The rows below fall into families. The same turns and mirrors carry the whole set onto itself and the rows of a family onto each other. For each named row, which other rows are in its family? Write them in the order they are listed.
These 15 rows form 5 families of 3 rows each.
tel: [ -5  -2   5   7 -18   3  -9   2  14  -6 -14   5   6 -24 -15  -5   9  20
  12 -17   0   2   7 -11  -7  -1  -3   2  13  19  -6   0  -2 -33 -11]
lirab: [ -5  -1   7  -2  -9  -2   0  -4   7 -10 -25   8   5  15   3  16  -8  16
  19   1 -14 -12  23  -6 -17  -7  -4   8  17   7  -8  11   3  -1 -10]
mimiv: [ -3  -4   7  11 -13  -9  -3  13  11   4  -5  11  -1 -15 -14   5  14  23
  10 -11  -6   6  -1  -7 -12  -7   4   2  11  10   4  -5   4 -30 -12]
Kur: [  0  -9   7   9 -24   0  -3   0   8  -6 -10  -2   9 -15 -15  -8   5  23
   7 -14   1   1  -6  -2 -10 -11   1   5  10  14   2   0   3 -30  -6]
fer: [  9  -7 -13  10  -9  -6 -12  12  18  -2 -25  26  20   9  -8 -13  14  10
  11  -5  -5  -2  21   5  -5   1   0  -2  19 -10   3 -14   8 -19  -3]
zorul: [  0  -7  12   7 -13  -8   1   0   7  -5 -10  -1  -1 -16 -27 -10   9  20
   0 -16  -7  -3  -4   4 -13  -3  -1   2  11  13   2   0   2 -26 -12]
Mipad: [ -1  -6 -11  15 -10  -2 -11  -2  17   1 -25  18  22  10 -10 -22   9   6
  11 -14  -6 -12  31   6  -7   6 -15  -6  23  -2  -4  -7   4 -22  -3]
veb: [  2  11  15   4  -6   1   9   0   6 -16 -27  18   3  11 -15  12  -9  13
   4  -3 -17 -14  22  -5 -10   2  -4   6  17   6  -8   2   6   0 -15]
maz: [  8 -10  -7   6  -8  -8 -13   5  16 -11 -26   7  22   7 -10 -15   9   5
   2 -17  -7 -14  27   9  -2   1   1  -3  14 -11  -1  -8  11 -11   3]
misak: [-11   2  11   4  -2  -1  -3   0   4 -10 -23  12   1  19  -7  16  -8  22
  13  -7 -11 -13  25 -12 -19   1  -8  -4  25   8 -13   2  -7  -9 -14]
bugof: [  1  -4   3   5 -24   2  -3  -7  17  -6 -12   7  -1 -17 -15 -10   5  25
  11  -3  -3  -1   0   1 -15  -7  -5  15  10  15  -4  10   3 -30 -15]
Zunag: [ -4   4  14   5 -11   3   7  -2   1 -11 -20  12   5  23  -8  15 -14  22
   7   1 -11 -13  16  -7 -18  -7  -4   5  19   9  -7   3  -1  -7 -14]
zifer: [ -3 -22 -10  14 -17  -9  -9  -5  14  -2 -24  10  17  12  -3 -23   7  10
  13  -9  -4 -17  24  16 -11  -4  -4   2  15  -6  -3  -2   7 -19   0]
gifon: [ -5   1  12  13  -7  -6   6  10   9  -8 -24  31   1  19  -6  17   0  17
  10   3 -13 -13  14  -8 -20   1  -1  -3  22   4  -5  -6   2  -7 -12]
musas: [  8  -7  -9   9 -17  -1  -8  -3  15  -3 -24  12  29  17  -4 -17   3   7
   6  -9  -4 -13  27   9  -6  -5  -7  -1  16  -7   2  -8  11 -16   3]

Which other rows belong to the same family as misak? tel, Mipad
Which other rows belong to the same family as lirab? bugof, zifer
Which other rows belong to the same family as zorul? veb, maz
Which other rows belong to the same family as Zunag? Kur, musas

The rows below fall into families. The same turns and mirrors carry the whole set onto itself and the rows of a family onto each other. For each named row, which other rows are in its family? Write them in the order they are listed.
These 40 rows form 5 families of 8 rows each.
gukag: [ 0  3 -5 -3 -2  7  7  4  7 -7  7  6]
tupil: [ -9  -1   3   4   0   2 -19  -9   4  -3  -2   7]
bitid: [ 0  1 -5  2  2  1  8  3 10  4  0 10]
nilaz: [ 11 -12  -3  -1   1  17  -7  -6  14   0  14  -7]
Kuni: [  1 -16  -3  -7   6  12 -14 -16  13   3  10 -12]
pureg: [-10  -4   5  -2  -5   0  -7   7  -2  11  -1 -16]
zazad: [  2  -4  -3  -2   5   6 -17 -16  -5   1   4 -27]
Fuza: [ 16  -2 -14   4   5   5  -2 -21   3  -3  -2   1]
Zapag: [-17   0   7  -4  -3   7 -11   0   3   4   8 -14]
Zute: [ -1  -7 -11   8   7  -2 -19 -12   3  -8  -1   3]
Forez: [  4  -3   1  -1   5  -2 -18 -18  -6  -1 -11 -17]
tizup: [-14  -2   5  -5   3   3  -7   7   2   9   6 -18]
Tazep: [ -4   2  -2   2   7  12 -19 -15  -3  -5   0   5]
raru: [ -9   9  -4   0   6  -9  -2  -7  -9   6 -10 -10]
godo: [ -2  12   0   5   4  -2   0  -1  -6   7 -15  -9]
daka: [  3   4   3  -9   1   9  10  -1   2  13   5 -20]
gitib: [ 17   5 -10   8  13   2   2 -17   1   7   3  -8]
guro: [-15  -1   0   7  -1   9 -12   6   9   6   6 -14]
vup: [  1 -15  -5  -2   5  10  -4 -17   9  10  19  -5]
kopit: [-1 -1 -8  0  2  9  8  5 11  6 15  0]
vebi: [  1  -6  -1   6   7   0 -14 -14  -7   6 -11 -22]
kav: [  1  11  -3   1   3  -3  -5   3  -4  -5 -15 -12]
rasu: [ 13   0 -13   1  13   8  -2 -21   6  -5   5   0]
maso: [  1  -7  -4   2   9   1 -17 -18  -2  12  -3 -24]
buba: [  8   0  -2  -2   6   5   8   3   6   9   9 -25]
par: [  1 -12   2  -8   4  15 -19  -9   8   6  12  -9]
zug: [ -4   4  -6   1   6   1   8  -2   9 -10  11   2]
Fufak: [ 19  -4 -14   3  11   0   3 -14   2   1  -4  -3]
memi: [ 1  2 -7 -7  0  7  4  1 12  0 15  5]
Vigos: [  6  -8  -1  -2   2   6 -17 -12  -4  16  -7 -19]
nakot: [  6  -6  -5  -3   0  -4  10   1   8  10   3 -22]
sezen: [ -6  -4  -6   1   2   2 -17 -16  -1  -4  -6   8]
mebi: [ 1  9 -9  7  3 -8  9 -4 -3  0 -8 -8]
ladad: [ 17  -3  -8  -7   9  -2   3 -19  -4  -1  -2  -3]
vara: [  8  -8  -2  -6   9   4   8 -11  -1  12   6 -23]
beg: [ 11  -3 -10  -5   8   6  10  -5   2   8   5 -24]
zaba: [  4 -15  -8  -5   3   8 -10 -13  11  -2  18  -8]
mukiv: [ 1 12 -5  7  2 -4  5  2 -8  2 -6 -5]
mukil: [ -6   4  -5   6  -2   2 -18  -2   7  -7  -2   6]
ful: [-15  -9   3  -8  -6   5 -11   4   5  -2   1  -9]

Which other rows belong to the same family as daka? bitid, nilaz, zazad, Zute, raru, gitib, ful
Which other rows belong to the same family as tizup? tupil, Kuni, Fuza, vebi, memi, beg, mukiv
Which other rows belong to the same family as mukil? pureg, Forez, kopit, rasu, par, mebi, vara
Which other rows belong to the same family as Fufak? gukag, Zapag, godo, maso, buba, sezen, zaba

